A single turn carries every row of the set below to another of its rows. Some are shown first; where does it send the rows asked next?
kapub: [ 24  17 -26 -20  10  12  -2   3 -23  -3  30 -14  -7  -6  11]
Dodaf: [ 16   4  -3  12   5   3 -14  -3 -10  13  21 -16 -10 -12  14]
pemo: [ -1  36 -19 -19   8  14  -7  -3  -8  -9   2   0 -14 -17  10]
kud: [  3   7 -20   3 -12  30 -31   7  -4  -4  -2 -14 -14  -2   9]
depad: [  7  13   0   9  12  28 -14   8  -4  15 -16 -17  13 -11   6]
por: [ 15  14  -4  19  -4  15  -7  -5  -9  10  22  -8 -13 -20  15]
vani: [ 36  14 -40  -6  -4  26  -3  13 -15  10   6  -8  14  -5   8]
kul: [ 23  17 -21 -27   7  36  -6  19  -9  -4 -16 -13   3 -13  10]
vezuz: [ 31  12 -14 -24  -1  23  -4   2 -18  -7  19  -1 -25 -10   6]
Gadab: [ -2   8 -14   3  -3  41  -6  -1 -30   9  10 -21   7  -5   1]
bogez: [  7  11  -2   8   1  27 -12  -2  -3   5  -7   7   5 -21  -8]
Neve: [ 16  17 -25 -23   6  36   8  18  -8   5  -7 -15  13  -5  15]
zulaf: [ 30  10  -1 -20  20  14   7   6   2  16   4  -4  -7  -3   4]
matur: [ 41   5 -13 -13   6  42 -16   5  -9   4  -3  -1   4  -2   8]
Sok: [ 32  -1 -13  11  -2  29 -15  17   0  15   4 -14  -1   0  -9]
pon: [ 20  29 -19 -16  -5  36   6  10  -7   3  22 -11 -17   5   6]
konep: [ 20  11 -12  20   2  16  -1  -8  -8   9   0   6  12   1   0]
dozin: [ -5  21  -8 -24  11   9   4  -3 -24   4   0  -3  -7  -4  11]
magum: [ -5  20   0   3  -8  13  -2  14  -6  -3   6  -5 -18 -15  18]
Guzi: [ 30  14  -8  18  -3  39  -8  17 -12   9  20 -12  15  -1   4]
vud: [  8  31  -7 -25   1  34 -10  26 -17  -1  10 -12 -13  -8  -1]
kabo: [  3  24 -13 -30   1  26  -6  25 -12   8  18 -22 -12  -2  -2]
Bofom: [  1  22 -12  15  -4  27  -3  18   3  14 -10 -11  12  -7  10]
rir: [ -2  12 -14   8   5   7 -13   7  -8  10   4  -2  22   2   7]
siz: [ 29  39 -17  -4   9  11   3  18 -10   0  10   1   4 -22   8]
Gara: [ 28  26 -16 -19  12  23 -13  15 -28   3   9 -24 -19   0  -3]
Deve: [ 24  12 -15  17  12  12 -14  -8  -5   4  -3   1   9  -3   0]
Povok: [ -7  19   0  -3  19  13  -8   1 -10   5  13 -27  -7 -16   9]

vud -> Deve
dozin -> Guzi
rir -> pon
Now these:
Bofom -> vezuz
por -> kul
Povok -> vani
zulaf -> Gadab

